Small tables with named rows and columns. After each table, cells are looked up by row and column.

Kog:
,Petovup,Lamege,Sona,Tus,Gos,Vufule,Dar,Tur,Zun,Vedat
Rotiv,-4468,-4764,51,1578,-4024,-390,-4198,-4721,3331,-3509
Lopom,4257,-3622,4868,-7036,4936,2743,-5263,3104,-4478,-4086
Fibukov,2726,-5087,5090,-5808,4126,3075,-6349,1572,-2495,-5542
Dedo,632,-6443,4674,-4734,1937,4030,-7155,-198,-603,-6391
Kir,-2157,6642,-5639,2014,-2831,-5373,5957,5303,-7714,5770
Taputum,-5125,-3958,-172,2274,-4728,-758,-3616,-5190,3297,-3210
Basun,-2404,6078,-5686,2250,-3261,-5138,5501,4426,-7274,5399
Lovubag,4151,-3773,4811,-6937,4693,2807,-5212,2622,-4468,-4338
Besesi,-1015,-1102,-1049,-897,-800,-1312,-987,-1208,-1280,-1013
Pomada,-3238,5500,-5754,3060,-4322,-5602,5340,3116,-5282,4880
Zem,-2687,6083,-5442,2616,-3942,-5508,5539,3925,-6724,5190
Bor,-3633,-5107,570,845,-3370,244,-4266,-4078,2862,-4574

What is the Sona of Pomada in Kog? -5754
What is the Dar of Dedo in Kog? -7155
What is the Dar of Rotiv in Kog? -4198
What is the Vedat of Besesi in Kog? -1013
What is the Zun of Fibukov in Kog? -2495
What is the Petovup of Kir in Kog? -2157
What is the Zun of Pomada in Kog? -5282
What is the Dar of Kir in Kog? 5957
What is the Vedat of Bor in Kog? -4574
What is the Dar of Pomada in Kog? 5340

Table Bitome
	Gev	Nemizuk	Betarat	Boz
Rup	26.054	-23.720	-47.420	-29.278
Fuvul	-46.115	-27.671	28.969	-47.813
Mukaduk	-35.052	-27.695	-10.120	-36.474
Sed	-14.859	5.264	-27.774	13.984
Gudez	49.662	-42.527	-52.214	3.553
Nofu	-31.898	-49.232	-3.717	-26.790
Mubor	-41.798	4.145	45.535	50.440
Sozari	-44.991	12.069	11.356	-55.158
Nitafu	9.078	21.792	-16.878	15.555
Kez	23.397	-5.310	-36.559	-18.874
Lurifar	-34.953	9.024	52.284	-41.564
Ris	-40.349	0.085	-45.457	39.273
Tude	11.378	48.678	-35.484	58.313
Dos	-24.397	32.440	36.472	6.723

Nemizuk of Mubor: 4.145
Nemizuk of Sozari: 12.069
Boz of Mukaduk: -36.474
Nemizuk of Nofu: -49.232
Betarat of Kez: -36.559
Betarat of Fuvul: 28.969
Gev of Mubor: -41.798
Gev of Tude: 11.378
Nemizuk of Sed: 5.264
Nemizuk of Gudez: -42.527
Betarat of Dos: 36.472
Which row has the largest Betarat? Lurifar

Table Besi
cols = Bifugof, Gideken, Fireno, Pamezi, Geg, Bovi, Belune, Muv, Nepo, Rupaz
Moveni: [453, 555, 522, 455, 651, 573, 680, 401, 442, 540]
Pinim: [322, 251, 628, 583, 920, 657, 593, 737, 524, 448]
Vaku: [612, 548, 602, 688, 561, 499, 485, 713, 567, 539]
Dibe: [505, 160, 696, 730, 293, 489, 673, 644, 693, 617]
Tanuz: [738, 440, 360, 462, 287, 542, 647, 662, 742, 57]
Buz: [445, 711, 476, 541, 435, 606, 288, 452, 594, 498]
Zes: [490, 495, 582, 536, 587, 511, 532, 602, 525, 555]
Mivuvi: [462, 441, 527, 531, 536, 548, 580, 543, 494, 554]
Tigag: [490, 505, 415, 579, 571, 487, 600, 540, 585, 634]
Kuf: [475, 775, 440, 588, 638, 283, 413, 551, 407, 497]
Bub: [636, 680, 245, 459, 452, 483, 742, 280, 442, 604]
Pas: [509, 571, 327, 552, 615, 518, 456, 636, 433, 597]
Garodit: [463, 564, 560, 632, 527, 517, 617, 595, 511, 527]

Buz, Fireno => 476
Moveni, Bovi => 573
Moveni, Rupaz => 540
Tigag, Muv => 540
Tanuz, Fireno => 360
Zes, Belune => 532
Row with the largest Gideken: Kuf

Table Tiresir
	Kisabeb	Reke
Dufu	-5679	-938
Rom	-3436	3027
Pemilel	4007	5749
Datez	114	6662
Fenil	-8592	2384
Rikibig	3050	7835
Buv	3864	-832

Pemilel, Reke -> 5749
Dufu, Kisabeb -> -5679
Rom, Kisabeb -> -3436
Rikibig, Reke -> 7835
Pemilel, Kisabeb -> 4007
Buv, Kisabeb -> 3864
Fenil, Reke -> 2384
Datez, Reke -> 6662
Datez, Kisabeb -> 114
Rikibig, Kisabeb -> 3050
Buv, Reke -> -832

Dezed =
        Tigolet  Vep  Rogodi  Bon
Luvuk       136  114     146  150
Zez         123  113      68   64
Ret         172  114     132  137
Mos          88  114      99   94
Kupep        37  114     202  202
Pomove      159  113      38   33
Livo        135  114     130  132
Toragi      201  113      46   46
Dis         200  113      30   28
Marofo      100  113      69   63
Luvafe      172  114     132  137

Tigolet of Toragi is 201
Tigolet of Pomove is 159
Bon of Marofo is 63
Bon of Mos is 94
Bon of Ret is 137
Tigolet of Luvuk is 136
Vep of Pomove is 113
Vep of Dis is 113
Rogodi of Dis is 30
Tigolet of Kupep is 37
Bon of Kupep is 202
Rogodi of Marofo is 69
Rogodi of Ret is 132
Vep of Ret is 114
Bon of Zez is 64
Rogodi of Kupep is 202
Tigolet of Mos is 88
Tigolet of Ret is 172
Bon of Toragi is 46
Row with the largest Bon: Kupep

